0: [201, 174, 123, 122, 113, 108, 99, 112, 109, 108, 92, 86, 103, 107, 116, 107]
1: [108, 113, 208, 167, 177, 169, 155, 130, 125, 118, 98, 93, 107, 111, 115, 104]
2: [107, 115, 116, 123, 113, 106, 103, 111, 113, 108, 97, 85, 111, 116, 134, 203]
3: [105, 115, 111, 118, 121, 122, 128, 146, 144, 172, 240, 155, 123, 131, 113, 102]
4: [104, 110, 210, 173, 171, 173, 152, 129, 122, 114, 91, 87, 105, 106, 113, 108]
5: [243, 191, 118, 122, 117, 109, 105, 117, 107, 110, 93, 93, 101, 104, 111, 103]
6: [241, 201, 111, 121, 111, 105, 101, 116, 115, 111, 96, 89, 104, 106, 112, 100]
7: [102, 113, 113, 122, 116, 103, 105, 115, 119, 115, 178, 232, 178, 168, 139, 114]
8: [111, 116, 205, 147, 120, 112, 103, 110, 112, 105, 92, 84, 100, 103, 110, 106]
9: [136, 140, 165, 135, 114, 105, 100, 113, 114, 108, 90, 87, 103, 108, 116, 101]
10: [160, 148, 150, 128, 117, 111, 108, 112, 115, 107, 92, 88, 103, 108, 116, 103]
11: [102, 115, 114, 121, 116, 114, 107, 123, 131, 142, 236, 197, 145, 137, 115, 105]
12: [100, 112, 112, 123, 117, 103, 100, 108, 108, 111, 94, 112, 140, 140, 164, 193]
13: [100, 108, 118, 125, 174, 230, 254, 209, 213, 213, 138, 93, 102, 107, 117, 99]
14: [194, 168, 132, 128, 116, 105, 103, 110, 110, 109, 94, 85, 109, 104, 114, 111]
15: [109, 112, 116, 117, 121, 105, 106, 110, 113, 115, 182, 235, 179, 168, 132, 105]
16: [187, 169, 135, 122, 121, 109, 110, 112, 106, 112, 95, 83, 102, 107, 112, 105]
17: [106, 116, 133, 141, 207, 255, 255, 193, 184, 176, 102, 85, 111, 106, 113, 106]
18: [255, 204, 115, 128, 114, 104, 103, 112, 104, 108, 96, 88, 108, 109, 119, 103]
19: [116, 124, 201, 144, 118, 109, 102, 117, 114, 110, 94, 85, 103, 103, 116, 102]
20: [255, 194, 115, 119, 115, 104, 99, 112, 106, 105, 94, 86, 103, 110, 118, 109]
21: [101, 108, 115, 120, 112, 107, 100, 112, 116, 111, 93, 113, 142, 139, 161, 196]
22: [255, 199, 118, 124, 107, 103, 99, 107, 112, 109, 97, 86, 103, 103, 111, 105]
23: [101, 115, 116, 124, 111, 105, 103, 113, 109, 108, 97, 98, 127, 131, 156, 207]
24: [100, 119, 114, 121, 107, 109, 107, 110, 115, 113, 98, 114, 144, 145, 163, 194]
25: [104, 113, 113, 123, 119, 106, 104, 110, 111, 112, 103, 132, 158, 156, 168, 174]
26: [102, 115, 116, 124, 117, 102, 95, 110, 106, 111, 90, 87, 109, 108, 117, 134]

[100, 112, 116, 113, 116, 106, 107, 115, 128, 130, 218, 218, 154, 148, 124, 107] 11 15
[106, 112, 117, 124, 117, 102, 100, 116, 112, 111, 88, 99, 122, 132, 152, 207] 23 21
[100, 114, 113, 124, 107, 98, 97, 117, 114, 112, 99, 96, 116, 114, 137, 199] 2 23
[98, 108, 112, 124, 110, 108, 100, 103, 107, 113, 93, 97, 127, 127, 155, 207] 23 12
[103, 111, 115, 120, 116, 114, 129, 137, 143, 158, 245, 165, 123, 122, 115, 107] 3 11
[104, 117, 111, 122, 130, 140, 154, 166, 170, 195, 224, 125, 113, 117, 116, 108] 3 11
[104, 115, 120, 125, 113, 102, 103, 106, 110, 108, 98, 108, 125, 128, 155, 206] 23 12
[101, 113, 114, 122, 115, 118, 112, 118, 131, 141, 237, 195, 136, 138, 119, 110] 11 3
[99, 110, 114, 124, 113, 106, 100, 111, 108, 101, 90, 91, 113, 111, 130, 203] 2 23
[103, 116, 134, 135, 208, 255, 255, 195, 188, 182, 100, 86, 101, 108, 115, 104] 17 13
[102, 110, 112, 120, 114, 111, 107, 123, 125, 124, 227, 214, 155, 147, 127, 110] 11 15
[101, 118, 116, 118, 113, 101, 103, 109, 113, 108, 103, 168, 177, 171, 169, 150] 25 24
[100, 116, 113, 119, 162, 211, 226, 206, 215, 219, 160, 95, 105, 108, 116, 108] 13 17
[100, 116, 116, 120, 115, 113, 118, 134, 142, 159, 242, 167, 122, 125, 114, 108] 3 11
[103, 113, 116, 135, 187, 236, 255, 214, 215, 214, 130, 88, 104, 107, 114, 102] 13 17
[166, 150, 142, 132, 113, 103, 106, 112, 111, 113, 98, 89, 95, 105, 117, 109] 10 16
[99, 114, 110, 121, 153, 197, 220, 203, 204, 222, 164, 94, 102, 107, 118, 108] 13 17
[100, 116, 113, 121, 143, 172, 199, 190, 203, 213, 186, 101, 105, 109, 117, 107] 13 3
[99, 116, 112, 120, 115, 105, 100, 109, 110, 112, 98, 95, 122, 130, 156, 205] 23 12
[100, 115, 117, 118, 129, 148, 153, 166, 175, 196, 218, 125, 116, 111, 113, 105] 3 11
[101, 118, 117, 121, 146, 182, 205, 202, 202, 219, 190, 102, 107, 110, 115, 110] 13 17
[103, 112, 116, 121, 116, 105, 105, 113, 117, 111, 102, 103, 126, 127, 151, 206] 23 21
[105, 110, 120, 130, 182, 237, 255, 214, 215, 217, 138, 94, 106, 113, 111, 105] 13 17
[102, 115, 116, 122, 114, 106, 103, 114, 108, 111, 90, 89, 107, 107, 125, 184] 2 23
[100, 112, 162, 154, 205, 233, 228, 165, 162, 143, 94, 82, 103, 109, 115, 105] 17 1
[106, 113, 116, 127, 156, 201, 225, 207, 216, 221, 161, 95, 102, 109, 113, 106] 13 17
[105, 112, 120, 124, 109, 104, 103, 113, 114, 108, 97, 131, 157, 153, 166, 172] 25 24
[103, 109, 115, 123, 112, 102, 100, 112, 106, 106, 91, 84, 99, 108, 120, 179] 2 26
[104, 110, 119, 124, 114, 103, 105, 115, 111, 109, 104, 138, 163, 162, 176, 166] 25 24
[108, 113, 113, 123, 120, 135, 140, 158, 153, 191, 237, 138, 117, 113, 115, 101] 3 11
[108, 116, 127, 133, 201, 255, 255, 198, 201, 191, 109, 86, 102, 107, 112, 107] 17 13
[101, 111, 162, 155, 207, 234, 224, 160, 153, 144, 100, 87, 109, 111, 118, 108] 17 1
[109, 116, 112, 122, 140, 166, 186, 183, 200, 214, 191, 107, 106, 115, 110, 106] 13 3
[104, 107, 113, 124, 116, 101, 99, 107, 108, 110, 93, 89, 102, 105, 120, 147] 26 2
[105, 114, 117, 120, 132, 159, 175, 170, 185, 210, 209, 109, 105, 108, 116, 103] 3 13
[106, 115, 116, 116, 115, 103, 105, 110, 109, 110, 91, 90, 113, 105, 128, 185] 2 23
[106, 116, 113, 120, 117, 108, 104, 116, 115, 107, 96, 102, 126, 124, 153, 210] 23 21
[106, 111, 113, 128, 121, 107, 101, 118, 107, 109, 97, 87, 108, 105, 116, 129] 26 9
